(in the rows, 128 means zero)
Each row of X is roughly a mix of the hidden directions of one of a few groups.
X (124 x 10):
[[115 142 162  80 111 140 132 111 165  99]
 [141 171 140 116 114 156  87 165 112 115]
 [120 144  78 109 110 110 112 161 163 146]
 [113 132  86 104 142 103 164 101 147 160]
 [128 126 158 126  94 125 187 135  94 135]
 [140  67 139 126 124 135 153  85 141 140]
 [112 134 115  99 148 143 170 157 150 170]
 [116 110 158 141 131  93 167  82 118 144]
 [169 132 128 161 111  92 144 157 138  93]
 [124 160 149 109  98 178 121 151 118 157]
 [127 131 100 168 148 142  87  96  95 129]
 [124  97 168 117  98 145 132 180 117 123]
 [155 108 148 122 122 105 123  61 127 140]
 [125 126 124 132 199 130 161 111 144 122]
 [126 149 109 127 102 182 103  89 124 142]
 [105 160 157 172 156  98 133 131 102 125]
 [147 134 126 138 158 146  93 123 182 156]
 [169 101 122  81 161 114 141 134 104 138]
 [ 70 138 128 116 104 139 114 113  83 137]
 [175  91 137 100 111 110 140 148 161 114]
 [106  82 115  95 140 143 165 113  99 138]
 [121 147 141 152 174 180 125 109 136 109]
 [ 92  94 157 136 103 147 175 128 141 132]
 [122  98 156 137 120 178 164  96 125 116]
 [134 139 166 118 186 111 140  93 132 121]
 [108 163 168 102 148 148 126 168 109 134]
 [119 149 142 140 102 137  97 123 147  66]
 [144 136  95 174 142 160  97 107 144 148]
 [ 74 133  92 103  95 132 141 140 137 108]
 [112 131 107 147 142 133 180 158  97 158]
 [168  91 108  84 128 129 121 100 145 149]
 [107 106 158  92 121  95 166 159 123 130]
 [148 148 108 137 140 140 149 122  64 153]
 [ 96 124 172 105 118 131 162 139 168 112]
 [ 98 129 105 129 133 134 118  79 135 180]
 [ 77 127 143 158 172 115 104 125 145 133]
 [127 131 158 113 198 134 129 123 149 110]
 [ 93 145 125 128 119  96 173 126  83 117]
 [165 120 101 114 119  91 145  77 131 134]
 [148 113 102 168 126 177 129 112 104 153]
 [123 130 189 103 143  91 111 111 137 118]
 [136 129 142 150 132 191 110  87 130 122]
 [ 95 109 141  99  97 153 166 113 156 112]
 [138 126  66 153 139 132 120  88 145 117]
 [149  65  96 129 136 122 135 120 146 156]
 [134 123 141 128 178 170  87 122 149 118]
 [189  95 157 120 126 135 134 138 155 116]
 [166  96 153 115 156 157 144 142 110 160]
 [142 122 102 117 177  85 137 110 137  96]
 [ 81 114  82 112  97 137 124 100 139 123]
 [120 158 167 145 134  98 139 144  76 123]
 [ 76 173 130 119 133  96 131 136 102 140]
 [ 82 130 135 116 110 139 137 130  71 154]
 [141 140 165 106 181 122 135 144 137  91]
 [190 121 159 137 140 142 116 162 137 118]
 [105 106 111 159  89 148 167 146 108 148]
 [ 99 179 136 154 131 100 103  99 125 147]
 [102  97 108 120 114 150 107  75 109 148]
 [109 142 126 162  78 134 145 139  88 150]
 [137  88  93 146  82 160 131 122 125 146]
 [165 143 161 123 149 139 152  81 103 132]
 [180 110 173 130 130 132  98 109 138 108]
 [129 145 111 165 114 158  92  94 162 144]
 [103 170 117 154  93  96 107 128 135 100]
 [ 91 104 110 144 137 143 135  81  98 101]
 [124 151 118 142 114 135 104 118 139  58]
 [154 172 105 107 143 143  90 155 133 106]
 [109 150  99  84 126 143 166 106 100 114]
 [102 151 183 141 115  99 114 106 153 140]
 [153 113 165 105 124 158 105 176 128 111]
 [138 146  57 134  99 123 130 150 125 130]
 [115 120 104 169 120 185 136 121 127 158]
 [173  98  91 143 138 129 141 123  84 134]
 [105 126 155 146  89 118 173 135  94 144]
 [156 124  66 122  87 120 110 124 134 132]
 [109 110  86 114  82 107 124 148 156 148]
 [ 92 166 143  98 137 159 121 160 131 157]
 [ 74 121 134  99 125 145 130 113  78 133]
 [143 133  92  68 116 129 161 132 137 113]
 [139  92 120 178 161 131 151 161 132 137]
 [130 118 129  95 135 108 170 135  78 156]
 [160  98 102 125 155 131 140 103 178 143]
 [151  83 126  93 121 123 157 122 150  90]
 [148 108 169 141 141 143  88 160 159 119]
 [145 157  66 131 145 144  99 143 138 120]
 [148  86 122 111 135 153 168 146 116 167]
 [106 170 127  88 123 134 129 126 182 132]
 [145  98  61 129 133 141 142 121 152 130]
 [105 167  88 142 131 151 133 112 157 164]
 [103 180 174 116 138 113 125 128 148 149]
 [130 126 159 117 117 142  99 147  98  70]
 [170 122  84  96 139 153 111 103 147 135]
 [117 152 112  92 134 117 126 160 184 116]
 [169 176 120 113 170 137 119 111 120 115]
 [137 174 151 107 144 170 138 100 104 120]
 [141 140 170 108 129 165 106 168 140 156]
 [178  94 116 152 128 124 117 162 157 144]
 [110 175 168 123  91 141 110 122 118 104]
 [ 97 163 125 110 159 140 108 106 166 157]
 [ 73 153 129 129 123 113 105  88 102 123]
 [161 118 165 116 191 130 139 123 127 131]
 [150 157  66 130  97 131 114 145 118 128]
 [113 112  86 148  70 131 130 151 121 143]
 [ 77 159 116  99 135 108 135 150 162 116]
 [167 102 110 127 168 154 120 154 128 163]
 [131 119 114  95 159 151 161 147 167 158]
 [150  74  94 117 155 115 151 149 116 119]
 [138  97 155 125 117 106 172  82 119 141]
 [153 119 172 135  91 113  82 112 128 141]
 [149  93 105 111 133 124 154 139 159  78]
 [121 168 164 138 154 109 147 148 101 163]
 [110 129 159  93 102 165 156 102 148 111]
 [112 135 130 133 140  74 129  88 157  97]
 [151 156  86 125 104  91 162 115 108 133]
 [125 191 155 138 122 155  98 126 117 113]
 [ 75 174 107 137 127 119 156 132 151 123]
 [ 84 129 132 125 109 118 109  99  83  94]
 [169 111 134 145 156  82 128 149  94 127]
 [171  98 121 156 117 119  99  95 139  97]
 [ 88 122 135 133 149 129 100  90 144  82]
 [ 97 175 131 124 115 127 123 132 152  75]
 [103 181 164 123 142 103 120 123 154 109]
 [140  74  95 138 126 134 136  87 150 143]
 [137  95  71 142 124 161 158 131 137 136]]

One row of each group comes first, with its name. Which group is each row after those in?
[138 119 129 116 100 180 131 166  97 149] => P
[113 105 151 147  79 155 155 143 101 145] => L
[106 173 109 133 114 111 111 137 176 102] => M
[166  75 112 154 150 148 134 116 127 106] => B

[105 104 103 156 106  89 118 126  88 152] => B
[139 180 107  88 145 156 136 141 104 124] => P
[153 156 132 169 142  94 105  98 157 136] => M
[125 116 130 133 108 103 177 161  85 112] => M
[112 134 120 137  98 159  94 113 117 183] => M
[157 148 150 133 129 150 156 174 143 166] => B
[129 111 132 171 141 178 116  89 112 124] => B
[112 156 107 142 167 147 101 145 173 117] => B
[182 134 144 141 154 118 151 164 156 138] => M
[135 142 134 139 142  85 107  67 125 140] => L
[157  91 166 134 125  87 103 115 120 106] => B
[ 91 167 126 152 107 114 109 108 108 167] => M
